In the rows, 128 means zero.
Where one turn sends some rows of the set: a few examples, then the rows asked
Mov: [125 119 129 104 159 167 147 104 109 123 131 120 121]
laso: [157 136 159 154 146 122 119 177  95 107 124 131 116]
poget: [129 118 139 103 159 158 140 112 105 115 109 126  95]
vesus: [173 115 130 142 123 119 122 172 112 129 138 127 150]
dapig: [125 139 164 100 151 157 130 134 107 127 114 118  84]
Kimid: [135 155 149 120 167 169 127 110 108 115 117 115 116]
vumob: [129 117 136 106 124 168 172 137 104 152 129 119 122]
kur: [161 141 152 141 130 121  90 157  89 138 122 137 110]
sube: [148 118 126 153 132 152 124 158  99 139 157 108 158]
Meguf: [145 148 156 145 142 131  91 156  85 141 148 128 124]
sakib: [141 150 136 118 160 174 134 102 116 121 125 114 134]
Legem: [139 114 128  99 148 156 145 108 112 119 104 129 103]
Novu: [176 134 134 135 113 120  97 150 101 144 117 141 125]
bovu: [153 143 138 144 133 137  99 146  96 149 159 126 149]
bilu: [153 125 125  89 121 159 145 117 131 142 114 123 122]
mibi: [159 132 134 152 137 136 131 162 109 122 155 124 163]
Rolif: [146 140 155 158 153 133 122 172  96 113 153 122 140]
zaval: [149 128 144  91 128 150 135 128 120 132  95 127  91]
lebob: [138 113 137 102 119 161 170 140 105 148 112 126 110]
bine: [149 120 155 153 139 134 109 175  83 120 115 119 100]
lagi: [146 150 148 116 158 162 126 110 111 111  96 122 103]
tet: [120 122 140 107 165 164 141 111 103 118 125 120 105]
semu: [130 118 149 104 126 158 165 146  98 142 107 126  94]
runot: [150 127 152 150 146 123 113 180  97 122 151 119 137]
Kuned: [155 144 127 113 146 169 137  99 123 123 110 120 133]
Dapur: [117 123 148 110 136 169 167 141  96 148 136 116 115]
Zoli: [174 109 131 144 115 128 117 167  99 128  99 128 113]
Dat: [133 126 152 159 149 147 113 169  84 127 150 107 127]
bakid: [173 107 113 145 111 141 127 156 109 139 126 122 149]
mek: [159 124 153 146 139 115 112 183  98 117 131 126 121]
ful: [115 142 156 102 156 170 135 128 109 135 145 108 112]
kuguz: [179 125 126 146 120 126 133 161 116 121 129 135 153]
sep: [132 133 132  97 138 171 145 117 125 145 145 112 135]
nat: [174 115 139 142 125 112 116 178 107 122 122 131 129]
zur: [138 114 120 100 148 162 149 103 115 124 117 125 120]
Mef: [159 144 133 111 145 161 132 105 120 117  92 125 115]
zakon: [172 135 124 137 116 130 103 143 105 151 141 135 149]
teveb: [118 123 157 109 137 163 162 146  92 142 122 119  98]
vefun: [177 127 141 146 126 118 125 170 107 111 109 139 125]
birit: [159 121 137 147 136 126 120 173 106 128 156 119 155]

sep turns into zaval
kuguz turns into laso
Meguf turns into zakon
Now find these:
Mov turns into Legem
mek turns into birit
lagi turns into sakib
Zoli turns into Dat
semu turns into Dapur

Where one turn sends some rows of the set: a few examples, then the rows asked
vonuz: [139 125 150 125 181 153 126 132 133 128 141  89 134 135 103 113 141 115
 134 117 152 107 129]
parud: [156 151 154 112 109 128 108 119 105 138 132 108 166 153 134 137 115 113
 135 126 109 109 139]
raz: [127 116  91 156 114 135 157  96 143 124 104 134 128 124 160 121 146 129
 126  90 143 140 134]
fasa: [129 103 103 154 130 120 130 102 129 127  95 139 119 123 144 129 125 128
  88 114 149 123 159]
gevo: [144 130 162 141 122 142 127 136 145 156 152 124 125 118 111 109  98 131
 118 141 129  99 104]
fone: [133 105  76 118 127 112 134 111 138 105 105 132 117 136 138 107 137 134
 108 118 128 140 145]
Benok: [131 110  93 153 128 129 136  94 139 133  95 141 109 117 145 135 119 120
  99 113 151 119 146]
vemit: [138 117  68 116 125 121 138 104 146 111 103 128 110 137 137 115 129 122
 116 116 133 132 133]
siduf: [128 130 100 169 118 121 159 100 135 124  99 123 142 125 153 121 147 136
 124  90 135 146 132]
mevop: [131 140 157 131 120 141 143 111 136 134 145 123 169 114 148 121 160 132
 170 122 101 136 135]
duv: [155 149 160 104 108 129 115 132 115 138 129  98 153 152 140 132 115 106
 132 134 124 100 133]
nonu: [136 121  72 125 138 106 132 110 140 110  96 126 113 129 123 116 126 131
 111 127 124 136 134]
luf: [129 121 121 101 140 135 101 133 130 113 144 124 124 140 110 115 145 129
 165 144 102 146 128]
niso: [130 114 124  93 128 132 111 156 144 130 149 122 131 127 119 106 136 142
 155 132 113 129 105]
tozan: [152 132 164 153 126 144 142 113 125 146 161 131 141 119 104 107 109 130
 126 141 104 108 118]
vigu: [126 134 164 125 111 140 143 122 142 138 136 121 159 106 162 126 160 127
 169 130 117 126 134]
Sufa: [152 133 159 158 121 146 142 104 130 145 158 122 130 112 109 106 106 130
 136 130 128 100 101]
bova: [129 119 101 151 106 121 158  94 143 117 105 132 137 125 164 110 148 136
 118 101 133 144 145]
galuv: [125 117  99 161 142 115 134  99 137 131  87 137 117 108 135 137 126 129
 101 120 144 127 150]
vis: [134 102 125  91 126 129 106 152 117 124 148 129 132 127 121 119 138 133
 156 141 107 126 121]
modor: [122 139 156 147 114 146 133 106 142 132 142 131 146 116 145 121 157 132
 177 127 109 148 131]
vabo: [125 110 160 138 144 138  95 123 106 150 127 140 149 109 130 157 131 123
 133 132 126 111 159]
vunaf: [139 128 161 128 180 153 132 137 128 132 145  98 150 140 105 114 146 114
 128 125 128 116 144]
kun: [132 132 169 132 160 155 128 154 145 148 138  92 143 139 122 115 137 120
 124 112 152 109 125]
Rigem: [141 149 149  96 106 126  97 140 130 145 121 102 154 147 149 138 118 118
 139 122 132 109 127]
luman: [148 140  91 146 114 112 141 109 119 119  95 106 138 159 138 119 120 124
 106  94 134 133 128]
Noz: [123 108 151 134 146 139  89 117 111 147 120 129 136 103 134 159 130 123
 143 122 151 104 148]
Renun: [130 104 113  95 143 132 103 129 128 118 145 128 124 111 111 118 140 138
 167 136 117 125 118]
rotap: [134 110 123  96 143 130 107 136 122 121 149 134 139 123 109 118 142 136
 156 144  94 132 131]
vili: [130 134 167 149 176 160 126 129 136 132 139  99 133 144 108 116 148 111
 134 126 140 127 144]
Duro: [150 139 159 158 122 147 129 113 129 139 157 125 120 137  99 104 104 123
 131 145 111 119 112]
mer: [143 121  93 173 115 118 154 103 128 127 113 134 120 128 122 107 112 139
 104 108 127 133 115]
mugaz: [145 112  85 158 117 133 156 101 137 125 120 135 108 135 127 104 113 128
 102 105 137 125 116]
Kar: [149 131 102 140 107 116 141 101 125 118  98 113 136 158 151 116 120 120
  91 101 141 124 146]
molun: [149 126 163 141 117 141 145 125 135 145 160 130 127 111 113 104 111 128
 130 152 112 103 110]
verag: [157 150 144 112  99 127 103 109 107 136 128 101 153 147 139 137 107 115
 145 117 129 101 122]
nune: [146 116 101 160 114 124 162  99 140 120 121 132 117 133 129  92 117 135
  91 114 131 128 128]
nasi: [146 129  89 138 115 129 141 104 127 122  98 111 128 160 148 123 122 112
 103  90 148 124 135]
Gov: [118 110 156 132 119 135  89 141 124 160 125 140 139 106 145 153 123 134
 137 124 140 110 134]
bof: [132 142 148 128 113 141 142 103 141 129 141 112 159 110 151 117 157 133
 181 111 122 129 117]
tik: [125 100 166 143 134 142 103 139 107 155 131 137 138 107 136 151 129 124
 130 131 139 105 146]
zun: [133 115 104 147 155 131 158 110 148 113 106 111 123 140 135 100 146 124
  92 107 150 131 152]
dibid: [122 114 155 146 134 140  82 118 110 146 124 143 126 119 127 156 123 121
 139 140 129 122 153]
Les: [119 133 157 126 121 143 139 132 164 144 140 121 151 103 152 115 156 139
 166 122 124 131 118]
Bedif: [146 158 156 124 108 134  99 115 112 134 123 103 152 165 140 140 120 107
 145 123 121 123 141]
nuro: [134 125  96 145 151 139 161 103 156 120 102 110 118 137 139 112 142 113
 105 102 154 127 143]
fira: [132 134  98 145 163 122 153 110 150 116  91 103 126 135 129 116 144 119
 104 109 147 133 146]
Futu: [135 119 164 125 167 154 138 154 131 132 146  93 144 140 119 110 154 115
 135 120 139 116 134]

Renun turns into verag
Duro turns into luf
Now find these:
nasi turns into nuro
Futu turns into vigu
siduf turns into galuv
vunaf turns into mevop
nune turns into fone
Les turns into Gov

Where one turn sends some rows of the set: a few examples, then the rows asked
keme: [122 151 151 132 125 117 114 134  92 143 131 101 155 107 118 160 154 119
 140 138 128 117 128 145]
nin: [132 119 138 152 133 122  96 140 164 109 163  99 130 119  92 128 125 130
 100 120 120 135 119 136]
Monop: [128 119 128 119 149 150 111 128 108 130 150 140 144 120 139 143 135 125
 144 159 152 176 130 156]
Zolun: [139 103 111 150  95 136 132  96 120 126 118 149 127 131 141 139 111 101
 138 135 155 118 118 142]
rar: [ 95 123 117 129 156 159 124 118 113  96 125 127 143 148 100 145 133 112
 147 111 143 114 128 132]
felu: [144 114 130 127 123 148  95 141 154 121 116 124 153 106 110 159 138 158
 122 105 121 103 130 139]
baz: [ 89 154 131 144 168 124 113 128 137 126 160 160 131 127 102 147 139 163
 117 146 137 139 135 125]
Mumuz: [106 155 147 111 126 126 144 159 133 133 134 114 142  97  92 158 136 123
 129 122 103 121 129 122]
luv: [118 150 131 145 128 149 114 114 132 169 126 172 115 128 141 130 109 136
 138 141 135 146 153 105]
Fes: [139 103 140 154 145 132  91 134 105 147 142 103 120 108 125 122 126 155
 119 119 119 106 126 123]
lizuf: [141 103 141 145 140 113 149 121 112 110  93 141 116 126 115 122 112 147
 105 143 117 120 117 127]
gami: [127 136 117 129 145 128 127  91 172 148 109 156 119 120 109 123 127 119
 142 142 122 157 135 123]
Gipu: [133 123 137 147  89 137 115 125 119 112 128 118  86 130 102 136 148 138
 114 108 140 170 123 136]
Bok: [148 147  99 138 113 117 125 127 134 134 153 164  79 101 136 124 121 128
 109 115 147 141 142 121]
Kot: [114 115 124 148 133 101 128 106 125 116 135 162 135 139 113 119 101  85
 130 128 155 142 140 120]
buf: [107 114  85 111 126 127 128 158 124  92 143 128 121 116 147 123 114 105
 140 132 114 134 137 124]
zom: [136 139 133 126 115 130 110 129 161 113 109 127 121 123 134 110 146 154
 124 149 140 127 179 130]
fup: [105 156 137  98 116 123 108 112 125 117 138 156 120  92 142 144 121 141
 123 133 101 147  96 135]
Kedap: [115 165 115 133 108 133 106 129 100 110 167 138 114 151 140 142 131 147
 124 113 117  97 126 122]
tig: [136 162  97 137 106 133 108 124 132 115 112 175 107 132 130 155 120 102
 113  97 130 137 130 141]
Nutun: [121 156 124 147 136 125 131 182 113 129 152 100 130 109 115 144 133 111
 111 149 130 118 136 142]

lizuf turns into Gipu
Kedap turns into baz
Now find these:
gami turns into Zolun
nin turns into felu
fup turns into Monop
tig turns into luv
keme turns into Nutun

Where one turn sends some rows of the set: a few examples, then the rows asked
nutu: [102 118 184 139 126 144 119  78 115  99 117 156 121 150 121 140 170 140
 147 104 147  97 117 142  95 169 133 110 129 120 145 141 122]
Somu: [ 85 133 113 124 135 132  79 150 103 105 130 110  88 138 117 111 108 107
 116  76 149 139 143 149 121 168  96 153 126 106 154 139 111]
pem: [114 127 117 144 153 139  95 141 113 109 124 115  95 127 154 101 111 110
 116  93 153 132 144 167 124 169  74 132 128 123 147 102 111]
Kemaz: [123 112 114 149 146 151 121 134  94  98 112 108 100 130 161 108 116 121
  99  92 135 138 146 138 140 148  81 145 120 131 142 108 116]
vimem: [118 103 176 132 137 147 111  76 124 111 149 150 135 118 107 134 157 106
 117 144 112 119 139 119 111 163 107 143 128 113 161 137 152]
nev: [ 81 118 139 116 161 155 104 128  91 112 164  96 106 104 105 112 135 104
 126  67 120 136 141 125 135 139 107 166 131 116 151 133 102]
vekuz: [ 95  97 150 148 178 162 127 136 107 112 142  97 116  94 136 111 143 128
 119  72 125 131 132 136 138 138  96 154 132 118 129 108 104]
Litu: [109 140 192 152 119 118 120 110 127 105 140 148 113 155 109 115 151 152
 124 113 140 118 118 164  87 165 119 117 106 139 133 156 130]
Vur: [124 105 178 136 137 148 124  84 120 107 151 158 118 109 106 147 163 109
 143 135 125 112 138 119 112 172  96 137 142 127 151 142 159]
lize: [113 129 184 159 133 118 124 103 138 103 142 150 113 157 120 131 135 146
 133 112 159 115 139 148 106 185 106 142 115 146 126 173 140]
tetoz: [103 131 151 150 152 159 117 149  94 116 143 111  90 135 124  96 129 121
 138  44 116 122 135 144 123 123 132 121 143 112 139 112 109]
fabol: [143 112 175 145 138 147 137  93 112 103 125 151 111 122 103 136 152 125
 133 139 122 125 136 110 120 159 101 136 137 135 155 151 175]
zutu: [136 132 131 138 170 157 101 129 117 126 136 104 102 104 144  93 130 104
 128  87 141 126 133 167 122 158  89 135 137 113 167 102  99]
pek: [130 113 175 140 145 147 110  75 131 106  96 149 128 152 111 129 154 133
 141 116 147 107 121 132 108 174 136 126 137 101 169 149 142]
kiz: [112 128 180 137 159 138 119  77 110  99 115 154 124 158 111 121 136 139
 142 135 140 129 148 116 123 148 120 116 131 149 156 138 168]
gel: [ 93 121 127 126 150 139 115 151  85  96 129  94  91 133  87  98 127 132
 122  63 124 150 122 136 140 140 100 156 122 125 144 143 113]
gurip: [126 123 187 150 143 120 137  93 130  99 153 142 117 153  94 119 151 151
 148 105 144 116 121 155 117 178 100 140 114 156 129 171 128]
Pasek: [108 125 156 148 173 157 115 151 111 123 141 102  99  91 133  98 146 128
 133  71 135 127 120 164 115 143  99 127 138 117 141 102 102]
guluk: [101 133 121 129 135 150 108 141  78 103 123 103  89 129 132 115 112 112
 101  80 127 146 154 113 132 133 111 159 122 122 157 140 123]
sedo: [128 140 118 114 141 154  93 127  94 118 135 100  90 119 116 101 128  95
 123  74 131 131 131 146 120 153 110 151 131 102 183 135  98]
Loven: [151 103 163 140 135 146 120  84 130 107 124 152 118 125 102 137 152 112
 135 136 131 114 129 126 117 184  97 144 139 112 166 154 160]
ven: [133 139 188 155 121 127 134 101 126 106 144 150 104 147 118 129 155 145
 142 105 150 105 120 158  95 178 113 125 117 146 135 167 126]
Gagop: [ 93 127 185 150 129 111 110 104 137 101 148 149 124 162 104 116 139 148
 122 117 144 122 130 162 100 178 107 132 104 139 127 160 132]
vapoz: [ 77  96 135 144 158 158 105 137 101 104 149 115 108 133 120 113 121 105
 129  55 111 126 152 124 143 137 112 144 147 101 129 108 120]
topip: [111 120 178 129 152 131 129  69 106  87 131 149 126 168  91 115 154 147
 155 116 138 121 124 138 128 156 107 113 120 161 145 138 136]
Robog: [ 93 129 127 141 149 144  84 136 113 112 152 121  97 153 137  99 101  96
 134  61 134 121 160 154 129 155 107 131 141 110 143 109 110]
bemat: [ 87 147 143 122 138 148  99 155  86 117 149 106  79 107 110 110 140 114
 135  64 132 131 124 150 104 142 113 131 133 116 152 127 101]
Fotib: [ 97 101 175 123 139 145 120  58 108  90 139 157 133 146 105 139 169 124
 153 117 133 105 126 129 118 166 110 119 131 134 147 129 127]
Pob: [104 125 182 146 160 127 102  85 139 105 108 151 131 168 112 121 130 144
 142 121 162 119 142 136 113 173 128 128 130 124 152 154 153]
Konad: [115 123 185 146 131 115 124 100 131  98 143 139 122 162  87 107 153 155
 128 110 135 122 109 168 106 171 108 129 103 141 134 160 125]
tufer: [127 118 128 134 163 159  97 129 110 117 140 110  99 138 106  86 122  97
 145  57 115 123 133 153 137 146 111 131 151  94 165 108 110]
Rokup: [111 103 118 144 149 147 115 132  99  93 129 107 101 168 110  92 112 119
 126  47 116 129 135 146 153 144 105 143 131 112 137 122 107]
Dudot: [148 108 167 133 135 146 115  76 124 109 128 144 131 129  98 120 154 112
 115 144 112 124 128 127 118 163 108 141 126 111 175 143 155]
seme: [133 115 176 136 129 150 125  83 108 106 133 149 124 124 110 130 156 117
 111 147 107 127 137 112 112 146 113 132 123 125 162 138 164]
mavat: [118 125 118 143 132 157 109 139  84 101 121 121  84 151 138 102 110 103
 121  68 115 130 151 131 134 132 111 121 141 113 150 105 128]
tevo: [104  92 127 152 161 146 131 144 100  92 117  99 107 125 128 105 130 140
 110  73 130 140 125 145 147 147  80 150 121 128 123 114 111]

zutu turns into Pasek
Fotib turns into topip
Now find these:
sedo turns into bemat
Loven turns into ven
Robog turns into tufer
Litu turns into vimem

